Named moves (each a turn or a mirror), then the moves between two rows, first move first; the first pair answered
j_764:
[-22  -6 -11   1   6   6  -4  -3   3   6   5   6   5  -1  -3  -2  -1  13
 -13   7  -2  -3  12  -4  -2 -13  -1  12]  ->  [-21  -6 -14  -5   9  10  -2 -13   5  -6  -9   5  -5   1  -3   1   6  -1
  -1  13  -3  -4  10   1   5  -6   2   7]
[ -5   5  -7  -3  -4  -6   3  13  -5  22  13   4  -4  -6  -8  -1 -13  11
  -6  -7   2 -14   6   2   6  -4  -9  10]  ->  [ -3   4 -11 -13   1  -1   6  -3   0   2  -8   2 -18  -1 -10   2   2 -12
  12   2   1 -18   5  10  16   5  -3   5]
[ 16  -3   2 -11  -2 -21   4   8   8  -1  25   3  22   4   2  -5   0  -1
  12  18 -15   8  -1   0  -8  23  11  -1]  ->  [ 15  -2   1 -13  -1 -20   6   3  11  -5  20   3  19   6   0  -4   2  -6
  16  20 -16   7  -1   1  -5  25  14  -3]
[ -2  -4  -6  -2  -6  10  -3 -10  -6 -12 -16  11  -2  -6  -4   5  13  -6
   5  -2  -3   5   1  -6  14  -7   5 -14]  ->  [ -4  -4  -3   4 -10   6  -6   3  -9   3   2  12  10 -10  -2   2   2  13
 -10  -9  -2   7   3 -12   6 -15   2  -9]
j_45:
[ -1   2   5   7   3   0   7  -2  -1  -1  -1  -3  -2  -2   1   2   6 -10
   3   2   8  -4   5   1   4  10  -6   5]  ->  [ -5  -3   1   5   3  -1   7  -4   2  -5  -3   1 -10  -4   4   5   3  -9
   2   3   7  -5   6   0   4   4  -5   4]
[ -4   7  -3   5  11   0  -5  -1   3  11   5   0   6  -7 -13 -15 -10   6
  -8  -7  -4  -8   5  -4   2 -14  -3   6]  ->  [ -7   0  -7   6   8   4  -4  -3   2   2  -3   0   1 -11 -11  -8  -7   9
  -8 -10  -7  -3   7  -3  -3 -19   0   2]
[ -2   8   0   0   0   2  -2  14  -1   5   1   4  13   2   1  -7   2   9
  -7 -13   0  13   7  -6  -9  -2  15  -2]  ->  [ -4  12  -1  -4   4  -7  -2  12   6  11  11   8   8   4   4  -8  -8   7
 -11  -3   3   5   7  -9  -2  -2  10   3]
[ 13   2   2 -13   5  -1  -1   1   2  -6   0   3  13   8  -4  -4   6   0
   8   2  -8   8 -13   4  -2  11  15  -9]  ->  [  9   2  -3 -17   9 -10  -2  -2  10  -7   9   7   0   8   3  -1  -9  -1
   1  13  -9   2 -12   1   5   6   9  -5]
j_631:
[  1   4   8 -10  -2   6  10   0   1   4   0   5   3  -4  -1   1   9  -1
   4   8   1  -2   1   5   5  11   3   0]  ->  [ 2  2  8 -9 -1  3 10  2  1  4  2  7  4 -3  0  2  8 -1  3  7  1  0  0  5
  4 11  4  1]
[  3   8  11  -5   4  11  -5 -12   5   4  -1 -13  -3  10  -5  -6  -2  -7
   4   3   2 -17  -6   6   8   7 -10   4]  ->  [ 12   6  14  -6   1  10  -6  -1  -1   8   8  -9  15  10  -7  -8  -1   2
   3  -2  -1  -4 -12   5  -2  10   1  -2]
[ -3   5   5   1   3   5  -5  -3  -4  14  -3  -8  12   0  -5 -12  10   5
  -5  -4   2   4  -1  -3   5   1  -5   5]  ->  [ -2   1   4   3   1   0  -2   5  -6  14   5   1  14  -1   1  -9   5   7
 -11   0   3  11   1  -8   1   3  -1   6]
[  4  -2   0   6   7  12  13 -10   7  -9 -10  -8 -10   4  -6  -2  11  -9
   0  -6   8 -10 -13  -3  -8   9   5  -1]  ->  [ 11  -3   2   5   4  10  11  -4   4  -7  -6  -7   1   6  -8  -3  13  -3
  -2  -9   4  -2 -17  -4 -14  11  13  -6]
Pairs:
Each pair is two moves apart.
[  1  -8  -6  -1  -8   3  -1  -4  -2 -12 -10   1  -5  -6  -4   9  11  -3
   3  -3  -2   5   1   6  -8  -2   4  -7]  ->  [ -5  -9  -5   7 -10  -2  -1   4  -3  -4   2   4  -7  -8   2   9   1   4
  -9  -3   2   3   5  -1  -9  -8  -4  -1]	j_764 j_631
[ 2  4  3 -2 -1  2  5 -1  4  5 -2  0 -2  3 -1 -3  9 -7 12  5  3  3  4 -2
 -1 11  0  1]  ->  [ 4  3  5  2 -3  0  3  6  3 11  5  1  6  2  1 -4  5  1  7  3  3  7  4 -5
 -6  9  1  1]	j_631 j_764
[ -2  -5   4   8   4   8   5   4 -17   2  -6 -13  10  13  -8   0  15  -1
  -5  -8  -1   1  14  -6 -11  -4  -4  -5]  ->  [ -1 -10   2   6   4   8   9   0 -15  -8 -10  -7   1  15  -1   7  17 -12
  -2  -2   1   5  15  -5  -7   4   2  -7]	j_631 j_764
[  1   2   5   3  -8 -18   9   0  -6  -1  -6   5 -16  -2   2  11  11 -11
  18   9  12  -2   9   1   4  -3   8  -9]  ->  [  9   6   8  -1  -8 -13   3   3  -9   0  -8  -3   0   2  -6   4  17  -4
  24   2   6   3   2   5  -3  -3  15 -16]	j_631 j_631
[-5 -1 -2 10  9 -4  9 -4 -4 -4 -5 -4 -5 -5  2  0  1 -9 -6  2 10 -7  7 -3
 11  2 -9  4]  ->  [ -1   3   2   9   8   1   2   0  -8   5  -4 -12  11  -6  -6  -8   4   4
  -6  -9   4  -6   2  -2   5  -2  -9   2]	j_631 j_764
[  9   3   5  -3  -3  -2   2   7   0   7   5  -1  19  -2  -4 -11   4   6
   1   0  -2   1  -2   1  -7   2   3  -1]  ->  [ -4   2  -2  -8   3  -8   2  -5  11   1   5   2  -6  -6   0  -7 -11   3
  -3   8  -2 -11   2   0   3  -9  -6   4]	j_45 j_631
[ 6  2  1 -2  1 -1  2 -1  3  1  7  0  2  6  1 -1 -4 -2  1 11  0 -2 -1 -4
  1  0 -5  6]  ->  [ 0 -6 -3  3 -3  3  1  1  1 -5  1  3 -4 -1  2  6 -3  4 -2  3 -1  4  1 -4
 -7 -9  1  2]	j_45 j_764
[-9 -4  1 13 -5 -5  9 16 -7 -4  7 10 -9 -8  9  3  6 -4 -7 -5 26 19  9 -8
 -8  0 -1 -7]  ->  [-13   8   5  12   0  -4  11   9  -6   1   3   2 -12  -5   7  -3   8 -16
  -2  -2  32   5  12  -5   4   7 -14   2]	j_45 j_631
[ 11  -4  -5  -1  -3  11  11  -6  -3   1  -8 -20  -3   5 -10   1  15   2
  -5   3  -5   5   6  14 -11   3   8 -12]  ->  [  7 -12  -7   5  -5   1  17  -1  -3   0   5  -6 -14   3   2  12   5  -1
 -17  12   3   8  14   7  -9   4   9  -7]	j_631 j_631
[  2  -8  -6  -8  -2  -7  -1   4   4  -1  11   0   3  10   7   0 -17  10
  -2   5 -11   9  -7  -2  -7 -13   7 -12]  ->  [  2  -9  -2   2 -10   7   2   4  -7  -6 -10  -9  10   7   3   1   6   6
   9  -8  -8  14  -5   2 -13  -6   9 -16]	j_631 j_45
[ -1  -5   5 -13   3  -1  -8  -3   5 -11  -2  -1  -1  -1  -6  -5   9  -4
  12  -4   4   6  -8  14   6   8  15 -12]  ->  [ -4  -6   5  -8   1 -10 -10   7   4   3  18   4   3  -5   0  -7 -11  13
  -6  -7   5   8  -5   6   2  -2   8  -6]	j_764 j_45
[  1   6   3   5 -12   5   5   0   3  -1 -15  -3   4  -6 -16  -3  10  -2
  17 -14  11   0  -3  -1   1  -8  -8  10]  ->  [  4   2   5  10 -16   0   5  10  -1   7   0   5  11  -7 -11  -1   2   7
   6 -15  11   9  -2  -6  -5  -9  -4  11]	j_764 j_631
[ -8  12   3  -3   1   4   3  -7   1   3  -7 -17   5  14 -10  -7   3  -9
  11   0   5 -14   4   6   1   2 -11   1]  ->  [ -4   9   6   4  -3  -2   1   9  -3  15  13 -10  18  11  -6  -8  -5   7
  -4  -4   5  -3   3  -2  -8  -2  -8   1]	j_764 j_631
[ -8  -1   1  -8  11   1   4  -5   7   4  -8  -3 -19   9   7   5  -1   7
   5  11   8  -2   4  -8   6   1   5   1]  ->  [  4   2   5 -11   8   4  -1   2   3   9  -6  -7   0  10  -1  -3   3  15
   8   2   0   7  -3  -6  -5   2  15  -7]	j_631 j_631
[  3   5  -1  -8  -2   3  -7  -4   2   7   6   0   1  -2  -5 -12  -5   9
   2   3  -7  -5  -5   1   1  -5  -3   1]  ->  [  2   3  -1  -6  -5   8  -8  -4  -2   4   0  -2   2  -4  -7 -11   3  11
   4  -4  -7   1  -4   3  -4  -5   1  -2]	j_45 j_45
[ -2  -5  -2  11  -2   8   5   3   2 -10  -8  -4  -6   2   0   3  12  -9
   7   3  -3   9   7   3  -2   6   8   1]  ->  [-10  -6   0  19  -3   3   6   7   2   0   4  -1  -9  -3   5   1   1   0
  -5   2   0   5  13  -2  -3  -1  -2   8]	j_764 j_631
[ 12  -1   1 -11  -2 -19  11   2  10   8  23   9   6   1   1   1 -16   1
   5  11 -10   2  -9  -7 -11   3   9   8]  ->  [ 10   1  -1 -18   1 -15  13 -12  15  -5   5   4  -6   3  -2   3  -8 -15
  18  17  -9  -5  -8  -2  -1   6   7   5]	j_764 j_631
[ -7  -1   2   1   7  13   0  -2   3   2  -6  -6   3   2 -14  -4   1   5
   4  -7  -4  -3  -9  -1   3 -17  -7 -11]  ->  [-10  -1   2   1   9   9   0  -2   6   2  -2  -2  -3   3 -13  -3  -6   4
   2  -4  -4  -7  -9   0   6 -20 -10 -10]	j_45 j_45
[  2 -15   0  13 -12   6   5   6 -12  -9  -6   8   0  -6   7  14  14  -2
  -2  -7   1  19   3  -3 -13   0  13  -4]  ->  [  3   5  11   8  -1  -7  10   3  -4  11  12   4   2   7   8   1   3 -17
  -4  14  13  -4   5  -4   9  18  -8  15]	j_45 j_631
